[127 130 139 179 88 166 210] ⇒ 127
[200 95 88 142 126] ⇒ 200
[175 121 110 201 55] ⇒ 175
[119 152 131 154 57 151 127] ⇒ 119
[141 150 105 43] ⇒ 141
[61 136 109 162 132 156] ⇒ 61
[131 193 159 117 201 111] ⇒ 131
[160 129 135 64 161 208] ⇒ 160
[52 128 111 46 103 104 211] ⇒ 52
---
[ 96  50  61 172] → 96

[[ 56  56  86 179]
 [168 168 186 100]
 [132 132  65 163]] → 132

[205 130 187 180] → 205

[137  61 150 189] → 137

[139  79 150  56] → 139

[ 92 126  98 203] → 92

[[153  96 132  58]
 [119 155 129 109]
 [174 129 121 127]] → 174

[[110 178 106 128]
 [126  70 163 127]
 [132  51 170 127]] → 132

[[149 211  75 193]
 [200  39 183 118]] → 200
---
147   64  125  164   57   52 | 147, 52

116  145  209  128   74 | 116, 74

124  136  216   89  142  115  178
103   99   72  173   98  147   93
| 124, 93

209   58  139  151 | 209, 151

 95   90  138  121   45  220 | 95, 220

194   92  118  166  125
149   59  150  142  106
| 194, 106

120   96   40  153 | 120, 153
---
154,195,124,81,160,165 ans = 195
190,36,194,204,142 ans = 36
123,185,139,210,135,203 ans = 185
160,214,217,148 ans = 214
68,163,95,166,207 ans = 163
214,77,153,150,201,130,69 ans = 77
118,145,199,84,112,150,101 ans = 145
132,202,93,119,108 ans = 202
---
[129 128 65 127 126 127]
[78 128 130 128 131 39]
[112 128 130 129 128 103] ⇒ 65

[157 95 133 129 159]
[116 211 48 159 102]
[152 68 165 103 133] ⇒ 133

[142 122 130 95 137 88 148]
[135 134 123 38 143 169 36]
[117 111 132 65 85 159 84] ⇒ 130

[175 48 135 128 91 121 133]
[71 175 132 69 156 130 123]
[135 146 176 83 148 135 91] ⇒ 135

[177 212 150 116]
[135 175 49 76]
[142 183 82 82] ⇒ 150

[90 114 195 81 165 85]
[152 149 86 173 145 170]
[82 125 191 77 163 80] ⇒ 195

[146 218 130 105 84 58]
[141 156 129 149 98 65]
[146 166 159 104 90 54] ⇒ 130
---
[48 70 194 199]
[103 155 101 173]
[157 90 198 74] -> 194

[93 141 162 147 121 134 130]
[50 155 184 147 164 109 130] -> 134

[139 111 137 43]
[192 155 164 150]
[154 119 85 174] -> 137

[109 165 221 137] -> 221

[208 166 127 169 211] -> 169

[178 127 182 221]
[95 131 86 154] -> 182

[167 184 205 124 135 186 193] -> 186

[56 204 180 197]
[169 138 64 96]
[175 83 109 102] -> 180

[75 175 190 62] -> 190

[127 102 145 106 140 166 188]
[90 207 64 121 59 138 83] -> 166
---
[58, 133, 112, 165, 65] -> 65
[171, 97, 173, 35, 140, 110] -> 110
[39, 207, 195, 75, 205, 111] -> 111
[183, 88, 99, 114, 181, 109, 51] -> 51
[169, 210, 139, 121, 129] -> 129
[116, 96, 133, 79, 49, 172, 55] -> 55
---
[141 154 144 147 143 136 147]
[146 156 133 156 216 220 139]	154

[87 88 146 61 90]	88

[107 85 64 200]	85

[46 157 161 110]	157

[38 151 206 78 111 122 136]	151

[100 94 214 111]
[164 114 138 105]
[133 77 132 117]	94

[104 150 156 122 46 186 143]	150
---
[139 148 133 125 134]
[131 156 106 215 178]
[146 150 147 85 120] → 131

[179 171 186 115 35 105 125]
[152 185 49 151 89 141 152]
[145 80 109 155 174 78 124] → 152

[101 128 142 104 143]
[176 59 116 188 204]
[156 82 149 139 161] → 176

[115 89 201 60 188 109]
[203 87 81 187 165 135]
[80 144 121 127 50 82] → 203

[118 143 132 170]
[144 100 108 60]
[101 159 194 207] → 144

[104 131 182 116]
[122 168 80 117]
[199 86 110 86] → 122
---
[191 43 138 214]
[128 131 138 129]
[128 131 138 129] => 138

[138 117 187 58 172]
[139 126 88 107 61]
[159 109 190 160 119] => 160

[136 173 117 38]
[119 172 116 55]
[176 175 121 54] => 121

[217 119 157 121 125 145 102]
[141 160 148 127 179 53 56]
[146 130 154 100 178 44 76] => 44

[127 129 140 117 137 119 124]
[108 118 141 94 84 160 217]
[124 126 131 121 118 133 149] => 133

[100 138 121 105]
[204 106 127 163]
[162 138 137 163] => 137
